grid =
-15.3,-10.7,51.0,-26.0,1.0,10.5,-21.3,-70.0,25.7,-10.2,40.6,31.1
-19.6,14.6,9.2,13.6,4.5,20.8,-16.8,36.8,8.8,2.2,-36.5,-8.2
4.1,1.8,-21.6,10.6,-1.5,-7.8,2.7,30.9,-11.2,4.7,-18.4,-18.8
-0.6,-0.6,0.2,-1.4,-3.3,-2.7,-3.3,1.2,0.8,2.0,-1.0,-3.4
3.0,-4.7,-1.8,0.4,-1.4,-4.4,2.5,-6.1,-3.7,-2.3,9.1,0.8
5.3,-4.7,-2.7,-1.6,-2.3,-5.3,1.8,-7.6,-4.4,-2.6,13.3,2.3
-0.9,-1.1,-2.0,0.9,0.4,-4.3,-3.0,2.8,-1.3,0.4,-0.9,-2.5
-13.8,-9.0,47.0,-24.0,0.9,8.1,-18.5,-63.5,22.7,-10.8,35.9,27.0
-2.1,-2.6,3.6,-1.0,-1.0,-1.9,-4.1,-4.6,0.4,-1.0,2.3,0.6
-8.8,3.0,4.8,6.1,0.9,7.4,-5.3,11.1,1.8,0.8,-11.0,-2.3
-5.9,3.3,2.3,5.8,2.7,5.9,-6.7,12.7,1.8,0.3,-10.7,-1.9
0.6,-0.1,-10.8,5.1,-1.6,-7.3,-0.4,16.2,-4.2,2.4,-8.9,-11.0
0.4,0.1,-8.8,4.5,-1.3,-3.7,-0.5,15.8,-4.5,2.9,-8.5,-11.0
grid[0,0]	-15.3
grid[7,4]	0.9
grid[7,3]	-24.0
grid[9,7]	11.1
grid[0,8]	25.7
grid[6,3]	0.9
grid[8,6]	-4.1
grid[0,11]	31.1
grid[6,2]	-2.0
grid[5,8]	-4.4
grid[0,4]	1.0
grid[5,4]	-2.3
grid[7,9]	-10.8
grid[1]	[-19.6, 14.6, 9.2, 13.6, 4.5, 20.8, -16.8, 36.8, 8.8, 2.2, -36.5, -8.2]
grid[6]	[-0.9, -1.1, -2.0, 0.9, 0.4, -4.3, -3.0, 2.8, -1.3, 0.4, -0.9, -2.5]
grid[3]	[-0.6, -0.6, 0.2, -1.4, -3.3, -2.7, -3.3, 1.2, 0.8, 2.0, -1.0, -3.4]
grid[0]	[-15.3, -10.7, 51.0, -26.0, 1.0, 10.5, -21.3, -70.0, 25.7, -10.2, 40.6, 31.1]
grid[4,2]	-1.8
grid[11,5]	-7.3
grid[10,0]	-5.9
grid[2,3]	10.6
grid[1,8]	8.8
grid[0,10]	40.6
grid[1,9]	2.2
grid[12,7]	15.8
grid[7]	[-13.8, -9.0, 47.0, -24.0, 0.9, 8.1, -18.5, -63.5, 22.7, -10.8, 35.9, 27.0]
grid[10,5]	5.9
grid[5,10]	13.3
grid[12,6]	-0.5
grid[11]	[0.6, -0.1, -10.8, 5.1, -1.6, -7.3, -0.4, 16.2, -4.2, 2.4, -8.9, -11.0]
grid[0,2]	51.0
grid[1,11]	-8.2
grid[2,11]	-18.8
grid[:, 1]	[-10.7, 14.6, 1.8, -0.6, -4.7, -4.7, -1.1, -9.0, -2.6, 3.0, 3.3, -0.1, 0.1]
grid[11,11]	-11.0
grid[9,3]	6.1

B =
[[  4.711 -18.091 -20.804 -18.378   0.799   5.378]
 [-27.138   8.805   8.941  11.426 -25.168 -24.156]
 [  4.462 -16.306 -17.805 -17.171   2.689   3.773]
 [  5.908 -19.743 -15.104 -18.543   1.523   7.043]
 [  6.363 -17.075 -19.010 -19.491   2.461   5.277]
 [  5.749 -16.611 -16.988 -18.846   0.992   1.752]
 [  5.100 -20.875 -15.852 -21.411   1.265   4.455]
 [  7.102 -16.281 -18.261 -20.100   3.973   3.505]
 [-17.712   0.032  -1.690   1.994 -16.313 -15.518]
 [  3.126 -16.641 -17.499 -16.828   1.119   0.715]
 [-25.874   5.131  10.090  12.101 -23.395 -24.689]
 [-27.458  10.462   6.540  13.109 -21.935 -24.825]
 [  3.516 -22.414 -15.443 -17.538   2.574   0.608]
 [-28.208  15.537  15.126  15.556 -26.719 -28.832]
 [-21.086   1.734   3.238   7.499 -17.750 -14.905]
 [  4.461 -16.101 -18.074 -19.236   4.999   2.085]]
B[0, 0]	4.711
B[9, 0]	3.126
B[11, 2]	6.540
B[13, 4]	-26.719
B[11, 5]	-24.825
B[11]	[-27.458, 10.462, 6.540, 13.109, -21.935, -24.825]
B[3, 5]	7.043
B[3, 2]	-15.104
B[9, 2]	-17.499
B[4, 0]	6.363
B[6]	[5.100, -20.875, -15.852, -21.411, 1.265, 4.455]
B[4]	[6.363, -17.075, -19.010, -19.491, 2.461, 5.277]
B[1, 0]	-27.138
B[1, 2]	8.941
B[0, 2]	-20.804
B[:, 4]	[0.799, -25.168, 2.689, 1.523, 2.461, 0.992, 1.265, 3.973, -16.313, 1.119, -23.395, -21.935, 2.574, -26.719, -17.750, 4.999]
B[5, 2]	-16.988
B[:, 3]	[-18.378, 11.426, -17.171, -18.543, -19.491, -18.846, -21.411, -20.100, 1.994, -16.828, 12.101, 13.109, -17.538, 15.556, 7.499, -19.236]
B[7, 3]	-20.100
B[3, 0]	5.908
B[5, 4]	0.992
B[5, 5]	1.752
B[9, 3]	-16.828
B[:, 1]	[-18.091, 8.805, -16.306, -19.743, -17.075, -16.611, -20.875, -16.281, 0.032, -16.641, 5.131, 10.462, -22.414, 15.537, 1.734, -16.101]
B[1]	[-27.138, 8.805, 8.941, 11.426, -25.168, -24.156]
B[15, 1]	-16.101
B[2, 1]	-16.306
B[13, 1]	15.537
B[14, 4]	-17.750
B[2, 2]	-17.805
B[1, 5]	-24.156
B[10, 0]	-25.874
B[:, 0]	[4.711, -27.138, 4.462, 5.908, 6.363, 5.749, 5.100, 7.102, -17.712, 3.126, -25.874, -27.458, 3.516, -28.208, -21.086, 4.461]
B[7, 1]	-16.281

X =
[[ -9.6 -13.2 -12.1 -37.6  22.8 -16.2 -62.8 -31.4  -2.1]
 [  6.2  59.5 -15.0  21.8 -26.5  -5.0  -7.9 -18.0  -2.1]
 [ -8.3 -13.2 -12.1 -23.2  22.8 -16.2 -53.5 -18.0 -15.3]
 [-16.0 -13.2 -12.1 -36.4  23.8 -16.2 -74.3 -28.5 -21.2]
 [  6.2 -13.2 -12.1 -10.3  22.8 -16.2  -7.9   3.9  -2.1]]
Rows and columns are counted from 0.
row 0 col 0 => -9.6
row 4 col 5 => -16.2
row 4 col 3 => -10.3
row 3 col 1 => -13.2
row 2 col 0 => -8.3
row 3 col 0 => -16.0
row 1 col 5 => -5.0
row 2 col 2 => -12.1
row 3 col 7 => -28.5
row 2 col 3 => -23.2
row 1 col 8 => -2.1
row 2 col 7 => -18.0
row 4 col 0 => 6.2
row 4 col 2 => -12.1
row 2 col 4 => 22.8
row 3 col 3 => -36.4
row 1 col 1 => 59.5
row 4 col 7 => 3.9
row 0 col 7 => -31.4
row 0 col 6 => -62.8
row 3 col 2 => -12.1
row 1 col 3 => 21.8
row 2 col 5 => -16.2
row 2 col 8 => -15.3
row 3 col 5 => -16.2
